In the data rows, the value 128 means zero.
Some points, one per row:
117  88 162 173 171 233 170 159 166 145 144 204 153 132 151 120
151 148 104 147 157  76  71 152 146 151 189  87 140 176 151  53
120 114 123  70 148 149  95 141 138 110 152  83 165 178 140 119
139 113 113 117 118  63 113 121 123 124 145  28  96 130 143 141
127 105 161 167 139 161 125 131 114 153 150 132  92 127 115 151
 79 113 205 171 177 248 154 138 139  70  52 255 133  91  95 163
100 126 130 142 151 160 121 133 149 138 119 199 146 116 121 128
 83 115 127 112 125 204 150 136 147 139  71 233 137 114 141 163
133 143 102  80 125  41 124 129 135 132 139  39  82 156 145 104
163 124 118 116  81 139 169 147 122 134 118 146 127  77 139 154
 30 190 145 101  28 177 141 113 115  81  33 247 122  63 103 219
179 123  80  82  72  76  90 139  79 133 169  57  93  98 133 120
152  86 131 115 159 132 122 144  91 124 171 110 111 125 140 109
119 163 112 154 109  70 174 109 151 154 107 154  94 113 148 137
135 147 116 120 124  27  75 123 137 122 145  14  89 158 158  95
105 108 150 178 167 221 125 151 169 169 130 236 162 117 112 124
 96 111 113 121 141 184 147 172 158 109  93 200 194 131 165 130
110 138 142 134 115 166 132 115  93 109  62 187  84 107  99 204
145 142 112 125  94 143  93 135 116 133 161  45 132 147 145 112
104 102 134 137 126 176 122 109 124 106  59 208 121  93 118 202
109  67 101 117 174 255 127 161 162 141 118 207 143 113 110 134
128 110 158 173 174 209 153 152 168 152 143 211 178 127 144  90
122 163  83 108  68  74 124 122 117 136 116  65 113 139 149 159
181 118  98 101 110   0  67  90 137 154 199   0 125 203 128  50
105  75 131 134 139 215  94 126 138 147  90 173 133 151 119 120
177  78 141 126 147 129  99 120  88 135 185  30 132 160 146  78
 61 165 159 160  61 237 198 150 159  85  68 255 128  84  95 215
143  83 122 136 131 131 125 109 139 136 136 103 140 159 112 120
 38 178 149 161  74 191 203 100 182  32  19 255 159  62 119 249
Then 20 other points, each followed by its number:
 92 155 129 124  97 214 152 143 151 102  40 255 137  78 116 153 0
153 123  87 116 117   0 113  93 114 136 205   0 123 124 138  95 1
 88 117 151 152 123 143 143 102 175  98  61 232 144 127 133 186 2
 85 102 149 145 107 211 166 126 177 134  18 255 143  69  98 215 3
104 181 133 123  87 124 166 136 119  90  64 202 108  78 102 194 4
 96 156 126 158 168 236 145 163 133 176 121 228 162  97 109 151 5
102 190 167 139  68 101 200 104 144  70  66 208 122 117 117 168 6
105 162 116 154 116  78 141 126 127  92 109 117 124  95 152 138 7
119 169 101 146  71  70 163 111 107 104  79 118 117 121 140 192 8
121 190 124 132  87 112 192 131 157 107 108 177 121 113 145 180 9
141 166  96 119 104  78 121  96  98  89 112  78  85 150 106 157 10
102 168 134 110 146 134 146 156 153 128 121 187 129 140 118 146 11
 62 163 120 132 132 159  98 130 153 168 102 156 136 117 126 123 12
 94 136 129 135 139 152 118 137 140 155 144 161 101 119 137 110 13
179 108  92  87  96  78  84 122  91 135 154   0 126 158 164  83 14
111 102 176 146 166 179 125 164 158 149 146 173 204 180 122  87 15
145  91 139 166 173 148 108 150 121 152 155 110 140 158 118  86 16
108 148 108 127  98 119 184 119 125 118  89 188  87  96 142 176 17
137  74 145 150 163 154 136 130 108 138 142 123 113 125 116  96 18
214 131 104 119 112  59 131 110  71 173 122  34  98 127 128 120 19
Which of these numbered points is nearest to each point below, looking only along the 6 directions in which the first points spread most? Its number follows each.
138 131 130 112 149 173 169 145 183 127 128 189 148 102 104 112 > 11
151 131 133 150 158  91 111 125 114 160 188  62 163 166 130  66 > 16
 68 182 186 187 104 158 148 119 141  88  89 255 117  63 113 171 > 2
118 121 113 125 137 135 105 110 103 114 156 150 128 132 110 120 > 13
 83 119 236 154 156 254 174 149 171  95  59 255 144  98 116 157 > 3
130  67 144 127 173 171 143 157 211 157 141 189 208 166 139  94 > 15
140 149 113 145  63 123 191 109 119 101 133 132  97 137 120 144 > 7
162 118 151 133 156 151  73 150 110 170 192 121 108 151  98 120 > 18
 92 115 125 157 192 200  99 165 228 158 168 201 172 159 135  70 > 15
156 160 123  96  99  62 129 117  42 163 145  33  96  98 148 119 > 19
124 129 132 119 133 158 140 148  92 127 151 120  74  82  88 150 > 18
